Turns, then the turns between two rows, first turn first; the first pair answered
Z99 (before -> after):
[-0.20 -3.11  1.11  1.28  1.52  1.35 -0.90  1.63  1.16 -0.21  1.35  1.39
 -0.29 -0.66 -0.25 -0.33  0.09  0.33 -1.22 -0.52 -0.89  4.53 -1.58 -0.27
  1.22  0.77 -1.84 -1.54 -0.63 -1.15  0.57  1.41] -> [-0.52 -3.27  1.02  1.16  1.27  1.80 -0.75  1.34  0.80 -0.25  1.05  1.28
 -0.37 -1.20  0.35 -0.90 -0.09 -0.19 -1.53 -0.37 -0.45  4.66 -0.98 -0.75
  1.18  0.20 -1.60 -1.42 -0.42 -1.30  1.18  0.28]
[-0.56 -0.86  2.01  0.58 -0.66 -1.07 -1.66  0.87 -0.73 -0.83 -0.12 -0.26
 -0.43  1.66 -1.56 -1.33  1.69 -0.01 -0.28 -0.31 -0.38  0.60 -0.51  0.35
  0.07  0.26  0.57  0.78  0.29  0.00  1.51  1.19] -> [-0.90 -1.08  1.85  0.37 -0.91 -0.65 -1.57  0.56 -0.99 -0.81 -0.24 -0.33
 -0.44  0.77 -0.84 -1.93  1.58 -0.69 -0.56 -0.29  0.31  0.80 -0.02 -0.19
  0.05 -0.27  0.77  1.06  0.47 -0.37  2.21  0.00]
[-0.72 -0.07  0.33 -0.33  0.14  0.74  0.37 -0.84 -0.34 -0.07  0.66 -0.13
  0.01 -0.76  0.03  0.00 -0.48 -1.41 -0.51 -0.63  1.42  1.12  0.83 -0.16
 -0.13 -1.52 -0.73  0.42 -0.30 -0.52 -0.94 -1.21] -> [-0.54  0.42 -0.36 -0.06  0.39  0.94  0.79 -1.08 -0.22 -0.36  0.56  0.05
  0.51 -0.43 -0.39  0.14 -0.26 -0.84 -0.39 -0.04  0.21  0.67  0.90  0.12
  0.18 -2.07 -0.53 -0.38 -0.63  0.19 -1.36 -1.06]
[-4.17  0.02  0.04 -0.75  0.82 -0.89 -1.62 -0.03  0.32  0.41 -0.24 -1.96
 -4.22 -1.72 -0.74  0.65 -0.09 -0.23  0.06 -1.11 -1.60 -5.03 -0.54  0.35
  0.52 -1.29  0.69  4.44 -0.74 -1.66 -1.26  3.55] -> [-4.61 -0.33 -0.07 -0.82  0.47 -0.25 -1.57 -0.30  0.05  0.29 -0.44 -2.11
 -4.46 -2.62  0.18 -0.13 -0.33 -1.04 -0.24 -1.18 -0.77 -4.81  0.08 -0.42
  0.60 -1.98  0.82  4.68 -0.45 -1.88 -0.39  2.13]
Z693 (before -> after):
[-1.07  0.34 -0.27  0.55 -0.02  1.59  0.05  2.50  0.87 -0.38 -0.06 -0.57
 -0.70 -1.20  1.41  1.00 -0.47 -1.86  0.06  0.61  1.30  2.02  0.32 -0.21
 -1.99  0.76 -0.97  1.60 -0.28 -1.33  0.95 -0.58] -> [-1.16  0.33 -0.32  0.29 -0.15  1.01 -0.19  2.25  0.67 -0.16 -0.06 -0.65
 -0.87 -1.03  1.56  0.76 -0.90 -2.05  0.26  0.31  1.81  1.46  0.19 -0.18
 -2.17  1.02 -0.99  2.15 -0.18 -1.52  0.89 -0.30]
[ 0.46  0.06  1.28  2.14  0.42  0.43  0.05 -1.42 -0.55  1.44 -2.28  0.88
  1.23  0.76 -0.04  0.22  0.74  1.00 -1.42  1.37 -2.32  0.96  0.34 -2.31
  0.27 -2.98  1.12 -3.45  0.84  0.26  1.79 -0.15] -> [ 0.71 -0.12  1.16  2.46  1.00  1.19  0.24  0.34  0.15  1.16 -1.43  0.87
  1.49  0.99 -0.83  1.30  0.84  1.14 -1.86  1.58 -2.97  1.92  0.00 -1.75
  0.09 -1.24  0.28 -3.51  0.53  0.48  0.68  1.07]
[ 1.35  0.45  0.42 -0.89  0.39 -2.29 -0.45 -0.11  0.45 -0.25 -1.03  0.48
 -0.43  0.74 -0.11  0.54 -1.81 -0.87 -0.22 -1.48  0.50 -0.95 -1.54 -0.11
  0.07  1.79  0.11  1.12  0.11 -1.13 -1.82  1.89] -> [ 0.99  0.65  0.52 -1.09  0.02 -2.71 -0.70 -1.43  0.00 -0.15 -1.55  0.65
 -0.44  0.53  0.31 -0.45 -1.71 -1.02 -0.02 -1.60  0.93 -1.61 -0.94 -0.57
  0.33  0.48  0.80  0.94  0.34 -1.16 -0.77  0.82]
[-0.67  1.46 -2.52 -1.54 -0.51  0.92  0.73 -2.20 -0.32 -1.83 -0.84 -0.40
 -0.13 -1.86  2.04  0.23 -1.13 -2.88 -0.77 -0.38 -0.21 -2.61  2.65 -1.21
  0.40 -2.08  1.23  0.58 -0.29 -0.09 -0.70 -2.40] -> [-0.55  1.45 -2.69 -0.51 -0.21  2.09  1.01 -1.63  0.04 -2.31 -0.87 -0.37
  0.78 -2.14  1.47  0.55 -0.47 -2.56 -1.11  0.41 -0.98 -1.56  2.92 -1.45
  0.49 -2.25  0.96 -0.48 -0.38  0.56 -0.37 -2.59]
Z791 (before -> after):
[-0.61  0.26 -0.82 -1.41  0.78  1.79  1.86  0.92  0.95 -0.86  0.92  0.85
  1.43 -0.30  0.07  0.87 -1.78 -0.08  0.73  1.90  0.24 -1.00 -0.56 -1.39
  0.47  1.25  1.22 -0.76  1.24  1.98 -0.64  1.67] -> [-0.83  0.33 -0.64 -1.04  1.06  1.86  1.88  0.89  1.05 -0.78  0.85  0.74
  1.74 -0.20 -0.17  0.93 -1.71  0.11  0.82  2.21  0.10 -0.80 -0.48 -1.68
  0.58  0.92  1.22 -0.91  1.35  2.13 -0.25  1.51]
[ 1.27 -0.32  2.13 -3.52 -1.59  0.87  1.24 -1.77 -2.82  0.38  1.80 -2.49
 -1.70 -1.75  0.52  0.04 -1.24 -3.29 -0.81 -0.10  0.06 -1.48 -1.98  1.63
 -0.62 -2.67  2.36 -0.67  0.05 -1.26  1.45 -2.85] -> [ 2.00 -0.31  1.95 -4.00 -1.33  0.01  1.18 -0.40 -2.43  0.58  2.73 -2.35
 -2.29 -0.70 -0.21  1.33 -1.72 -3.31 -0.60 -0.89 -0.39 -1.73 -2.70  2.99
 -0.67 -0.71  1.62  0.09 -0.57 -1.86 -0.46 -0.52]
[-2.47 -0.40  2.26  0.68 -1.48 -1.75 -1.92 -1.37  0.37  2.93  0.91 -0.49
 -2.18  2.16 -1.68 -1.53 -0.03  0.57 -1.05 -3.98  1.21  2.09  0.77 -0.15
 -0.15  1.44 -0.47  4.00  0.89 -1.86  0.24  0.42] -> [-2.45 -0.67  2.78  1.28 -1.17 -1.63 -2.06 -1.16  0.41  3.03  0.66 -0.60
 -1.72  2.42 -2.10 -1.39  0.41  1.40 -0.96 -3.76  0.98  2.62  0.63 -0.29
 -0.17  1.18 -0.54  3.29  1.05 -1.21  0.72  0.46]
[ 0.86  0.30 -3.11 -2.76 -0.06 -0.15  2.40 -1.27 -1.22 -1.26  1.15 -0.06
 -0.35  0.97  0.51  0.92 -0.36  0.56 -2.06 -1.17  0.52 -1.54  0.74  1.78
  0.21 -0.65 -0.06 -2.23 -1.25 -0.64 -0.55 -1.15] -> [ 1.40  0.35 -2.81 -2.36  0.28 -0.43  2.41 -0.59 -0.90 -1.14  1.48 -0.02
 -0.11  1.69 -0.30  1.50  0.03  1.21 -1.95 -1.38  0.14 -0.95  0.23  2.15
 -0.04  0.12 -0.41 -2.39 -1.55 -0.46 -1.17  0.15]
Z384 (before -> after):
[ 1.93 -0.85  1.87  1.48  1.52 -1.79 -1.21 -0.62  0.47  0.06  0.35 -1.26
 -1.00  0.51  0.67 -1.44  1.40 -0.43  2.57  0.52 -0.40  1.25 -0.53 -2.09
  1.77  1.42  0.97  0.56 -0.58 -0.45 -1.52  2.22] -> [ 1.93 -0.79  1.83  1.79  1.46 -1.50 -1.27 -0.31  0.48  0.25  0.60 -1.27
 -0.87  0.56  0.47 -1.29  1.77 -0.40  2.36  0.79 -0.55  1.69 -0.44 -2.10
  1.75  1.60  0.78  0.30 -0.47 -0.38 -1.54  2.13]
[-0.09 -0.91 -0.38 -0.93 -0.57  0.85 -0.92 -1.40  0.05  0.28 -0.76  1.14
 -0.94  0.09  0.23 -1.24  1.58 -1.88  0.82  0.44  1.63  0.16 -0.63 -1.83
 -0.25 -2.62  0.89 -1.51  0.03  0.21  2.56 -4.30] -> [ 0.78 -0.33 -2.20 -0.42  0.04  3.26  0.53  1.71  1.45 -1.15  0.81  1.15
 -0.37 -0.45 -0.51  0.86  1.20 -2.40 -0.68  1.70 -0.59  1.97 -0.62 -0.53
 -0.26  0.01 -0.94 -2.13 -1.13  0.30 -1.01 -2.50]
[ 1.59 -0.98  0.69 -0.61 -1.07 -1.31 -2.37 -2.10 -2.07  1.22 -0.45 -3.22
  0.27  0.91  1.00 -3.19 -1.26 -1.10 -0.69 -1.06  2.91 -1.36 -0.50 -0.24
 -0.59 -0.75  0.05  0.08  0.63 -1.54  1.90  1.60] -> [ 1.88 -1.75  0.52  1.26 -0.24  2.54 -1.70  1.72 -0.56  0.55  0.98 -3.33
  1.10 -0.37  0.21 -1.69 -0.18 -1.35 -2.48  0.23  1.66  2.88 -0.35 -0.85
 -0.89  1.12 -1.73 -1.13  0.61 -0.95  1.23  1.48]
Pairs:
Between the rows of a pair lie 2 to 3 turns.
[-1.38  0.74 -0.61  0.76 -1.02  0.79 -0.37 -1.04 -2.02 -0.18 -0.11  0.02
  1.03  0.46 -0.53 -2.23 -1.25 -3.90 -1.38 -0.96 -0.09 -0.54  0.55 -0.29
 -0.73 -1.27  0.99  0.73 -1.20  0.14 -2.08 -3.16] -> [-0.41  1.49 -0.66  1.27 -0.16 -0.65 -0.39 -0.42 -1.58 -0.14  0.38  0.25
  1.58  2.52 -2.38 -0.87 -0.72 -2.19 -0.79 -1.20 -1.98 -1.20 -0.85  1.22
 -0.58 -0.30  0.58 -0.01 -1.78  1.13 -3.94  0.05]
Z99 then Z99
[-1.47  1.39  0.38  2.21 -0.15  1.76  3.29  1.12  0.59  0.93  2.92 -0.14
  3.44 -0.42  0.04 -1.91  0.58  0.95  0.91  0.55  0.98  0.07  0.56 -0.10
  1.18  0.36  0.00 -0.24 -0.03 -2.09 -1.11 -0.38] -> [-1.28  1.57 -0.07  2.16 -0.05  1.39  3.44  0.92  0.47  0.86  2.96  0.08
  3.38 -0.10 -0.06 -1.66  0.46  1.19  0.92  0.47  0.58 -0.40  0.52  0.10
  1.33  0.47 -0.07 -0.32 -0.23 -1.74 -1.64  0.27]
Z791 then Z99
[ 0.50 -0.97  1.27 -1.94 -1.52  2.23  3.35  1.31 -1.13 -0.66 -0.58 -0.95
  0.33 -3.24 -0.36 -1.85 -0.82  0.81  0.18 -0.77  3.45  3.35  2.05 -3.81
  0.52 -0.42 -0.42  1.62 -0.63 -2.29  0.97 -3.56] -> [ 0.79 -1.10  1.24 -1.45 -1.09  2.97  3.44  2.76 -0.62 -0.82  0.12 -0.89
  0.51 -3.10 -0.91 -0.91 -0.54  1.03 -0.18 -0.51  2.94  4.42  1.67 -3.33
  0.26  0.75 -1.09  1.34 -0.84 -2.05  0.12 -2.56]
Z693 then Z693
[-1.32 -0.74  1.06 -3.14 -1.55  1.42 -1.43  1.63  0.14 -0.20  0.21 -0.57
 -2.99 -1.58  1.22  0.23 -0.73 -4.25 -0.02 -0.90  3.86  1.36 -0.32 -1.04
  0.27  3.52  0.48  1.77 -0.22 -0.89 -0.75 -0.79] -> [-0.80 -0.59  1.69 -3.32 -0.96  0.29 -1.70  1.93  0.38  0.18  0.65 -0.34
 -3.05 -0.39  0.28  0.95 -0.62 -3.36  0.46 -1.40  3.49  0.95 -1.09 -0.15
  0.12  4.56  0.32  2.01 -0.53 -0.80 -1.63  1.11]
Z693 then Z791
[-1.46  0.58  2.21 -0.56 -1.04 -0.63 -0.85 -1.98 -0.94  1.42 -1.54 -1.30
 -0.24  0.39 -1.25 -0.53  2.10 -1.28 -0.62 -1.48  0.23 -0.23  0.39 -0.81
  0.25 -1.98  0.84  0.13  1.10  0.54  2.02 -1.50] -> [-0.57  0.56  2.15 -1.66 -0.71 -1.83 -0.79 -0.08 -0.78  1.56 -0.30 -1.34
 -1.32  1.48 -1.91  1.24  0.93 -1.49 -0.51 -2.42 -0.01 -0.83 -0.83  0.89
 -0.24  0.88 -0.20  1.42 -0.01 -0.36 -1.10  1.68]
Z791 then Z791 then Z791
[-0.09 -0.79  0.69  0.66  2.42  0.14 -1.99  0.94  1.04 -2.24  1.38  0.60
  1.10  0.48 -0.89 -0.71  0.09  1.69 -0.19 -0.75 -1.93  1.11  0.95  1.16
  1.89  2.37 -3.97  1.00  2.93 -2.11 -3.63  6.13] -> [-1.68 -2.35  3.06  1.39  1.89  0.81 -2.93 -1.47 -0.11 -1.17 -0.42  0.14
  1.34 -1.07  0.45 -3.83  1.50  1.38  0.09 -0.78  1.42  2.41  1.98 -2.03
  1.89 -0.98 -2.40  0.82  5.15 -2.34  2.43  1.16]
Z384 then Z384 then Z791
[-0.61 -0.35 -0.45 -1.05 -0.95  0.38 -0.81  3.14 -1.27 -0.86  1.47 -1.71
 -0.52 -3.07 -0.14 -0.56  0.02 -1.50 -3.91  1.59  2.15  1.66  1.90 -3.91
 -0.83  0.45  1.31  0.09 -0.25 -1.34  2.28 -0.28] -> [-0.88  0.36 -0.76 -2.55 -1.66 -1.66 -1.13  0.69 -2.17 -0.54  0.73 -1.55
 -1.30 -2.41  0.61 -1.57 -0.84 -1.78 -2.99  0.76  2.68 -1.22  1.94 -3.38
 -0.60 -0.87  2.43  0.81 -0.29 -1.63  2.35 -0.38]
Z384 then Z693 then Z384
[ 1.35  0.27  0.95  2.69  1.09 -2.11 -1.03 -0.97  1.33  0.74 -0.38  0.41
  1.61  2.57 -3.13 -0.54  3.82  3.65 -0.17  1.26 -2.03 -0.05 -1.41  1.29
  0.34 -2.48 -0.03 -2.63 -1.35  1.51  0.73  1.48] -> [-0.78  0.35 -0.83  0.63 -0.99 -0.57 -0.47 -3.98  0.13 -0.12 -1.46  0.19
  0.57 -0.74  1.02 -3.18  1.75 -0.06 -0.89  1.55  0.14 -1.82  1.39 -0.32
  0.80 -4.96  1.49 -1.31 -0.74 -0.15  2.11 -4.05]
Z693 then Z791 then Z791
[ 1.56 -2.23  3.42  2.10  1.37  0.03 -1.69  2.38  2.78  2.43 -0.80  0.59
  1.80  1.55 -1.77  1.29 -0.33  1.66  0.70 -1.18 -1.37  1.12 -0.68  1.03
 -2.02  0.39  0.26 -1.04  1.47  1.11  0.79  2.01] -> [ 0.79 -2.10  3.11  2.64  0.83  0.52 -1.51  0.97  2.53  2.28 -1.66  0.49
  2.47  0.81 -1.27  0.33  0.31  1.79  0.70 -0.63 -1.30  1.02  0.23  0.13
 -1.53 -1.67  1.07 -2.00  2.04  1.79  2.47  0.10]
Z791 then Z99 then Z99
[-1.48  1.74 -1.04 -0.97 -2.44 -0.15 -0.34 -5.54 -0.33 -1.28 -0.71 -0.78
 -0.37  0.11  1.81 -1.19 -0.08 -0.61 -0.06  0.91 -1.16 -3.17  1.14 -1.67
  1.16 -5.02  1.57 -1.86  1.01  0.39  2.73 -3.32] -> [ 0.58  0.07 -0.82  0.33 -0.33  4.06  0.76  3.51  2.43 -1.80  3.33 -1.12
 -0.68 -0.01 -0.48  3.71  0.10 -1.29 -2.75  1.36 -2.49  3.18 -0.50 -0.03
 -0.39  2.98 -2.94 -0.94 -0.23 -0.47 -2.28  1.16]
Z384 then Z693 then Z693
[-0.85 -1.28 -0.12  1.19 -0.56  2.96  0.94  1.25  0.47 -0.33  1.00 -0.26
  0.80 -2.43  0.91 -0.53  1.64  0.11 -1.11  1.09 -0.01  1.91 -0.43 -1.16
  0.68  0.27 -0.17 -1.40  0.56  1.30  0.66 -2.01] -> [-0.71 -0.01 -1.87  0.84 -0.74  2.72  1.61  0.53  0.63 -1.12  0.97  0.12
  1.05 -2.30  1.11 -0.06  0.99  0.21 -1.00  1.68 -1.71  0.32 -0.17 -0.02
  0.91 -0.12 -0.01 -1.97 -0.22  1.68 -1.37 -1.41]
Z791 then Z99
[ 0.59 -1.87  3.02  0.52  0.56 -0.55 -0.06  1.98 -0.60  1.84  1.32  0.21
 -0.94  0.52  0.56  0.17  0.49  0.67  0.20 -1.57  2.11  1.07 -2.34 -0.63
 -1.06  3.01 -1.92  1.05 -0.42 -1.62  1.24  2.01] -> [ 0.82 -1.11  2.92  0.52  0.58 -2.26 -0.40  0.46 -0.83  1.96  0.97  0.53
 -0.61  1.64 -0.10  0.09  0.72  1.57  0.99 -1.81  1.39 -0.55 -2.78 -0.16
 -0.92  2.16 -1.37  0.53 -0.55 -1.03  1.11  2.95]
Z384 then Z693 then Z791
[-0.23  1.19 -1.84  1.72  1.21  0.13  1.14 -1.56  0.35 -1.20 -1.49  1.18
  2.55  0.85 -1.83  1.38  2.01  2.07 -0.63  1.64 -3.14 -1.23 -0.80  1.30
 -0.19 -0.96 -0.03 -1.17 -0.75  1.35 -1.58 -0.85] -> [ 0.18  0.10  0.34  0.17  1.48 -2.91  0.10 -0.89 -0.16  0.47 -0.85  0.95
  0.77  2.60 -2.16  1.73  1.19  2.03  0.37 -0.77 -0.73 -1.75 -2.77  2.11
 -0.90  1.54 -0.34  1.77 -0.78 -0.25 -1.72  1.83]
Z99 then Z693
[ 0.35 -0.02  0.57 -0.80 -0.59 -3.02 -0.35 -0.78 -1.25  0.94 -0.64  0.11
 -1.62  0.89  0.19  0.23 -0.75  0.27  0.72 -0.42  0.51 -1.87 -0.42  0.77
  0.48 -0.41  0.39  1.76  0.15 -0.70 -0.60  1.77] -> [ 0.34 -0.52  0.97 -0.77 -0.58 -2.78 -0.37 -0.26 -0.94  1.01 -0.47 -0.08
 -1.90  0.83  0.03  0.35 -0.58  0.03  0.55 -0.54  0.80 -1.25 -0.46  0.68
  0.32  0.09  0.04  2.02  0.29 -0.97 -0.55  1.97]
Z99 then Z791
[ 1.71  2.57  0.42  1.88  0.40  2.25  0.36  2.71  1.40 -2.39 -0.91  2.28
  2.37 -0.26 -1.19  1.09  2.59  2.50 -3.12  2.87  1.29  5.00  0.79 -1.85
 -1.50 -0.04 -2.99 -2.06  1.00  2.34  0.65 -0.25] -> [ 1.67  5.71 -2.71 -1.06 -0.90 -2.35  1.03 -2.18  0.15 -3.11 -2.06  3.26
  1.77  1.51 -0.22  0.55  0.04  2.47 -1.19  2.30 -0.78 -2.31  1.11  0.67
 -0.51 -2.16 -1.07 -1.46 -0.59  2.41 -2.88  1.33]
Z791 then Z99 then Z384
[ 0.97 -1.28  0.68 -1.89  0.19  0.14 -0.73 -1.72 -0.36  3.38 -1.38 -0.55
 -0.04  0.03 -0.44  0.49  1.91 -1.07 -0.63 -1.58  3.11 -1.02  0.97 -3.07
  0.58 -1.90  1.23  0.24 -0.19 -0.43  1.00  1.13] -> [ 0.81 -1.28  0.54 -0.38  0.71  1.85 -0.42 -0.80  0.30  2.83 -1.41 -0.57
  1.07 -0.32 -1.08  0.81  2.95 -0.37 -1.37 -0.55  2.08  0.60  1.36 -3.68
  0.75 -2.16  0.66 -1.15 -0.19  0.51  1.40  0.57]
Z693 then Z693
[ 0.38  0.34 -1.08 -0.88  2.64  1.07  0.65  3.78 -1.26  1.49 -0.98 -2.30
  1.18  1.45 -0.30  0.85  0.17 -0.45 -0.53  3.86  0.70  0.11 -1.15  1.22
 -0.75  2.87 -1.85  0.18 -1.08 -1.62  0.14  2.18] -> [ 0.34  0.19 -0.06 -0.50  2.94  0.07  0.13  3.24 -1.35  2.15 -1.34 -2.24
  1.45  2.22 -0.99  0.45  1.06  0.62  0.05  3.51  0.88  0.13 -1.71  0.92
 -0.65  2.18 -1.51 -0.11 -0.70 -1.06  1.41  2.68]
Z693 then Z791
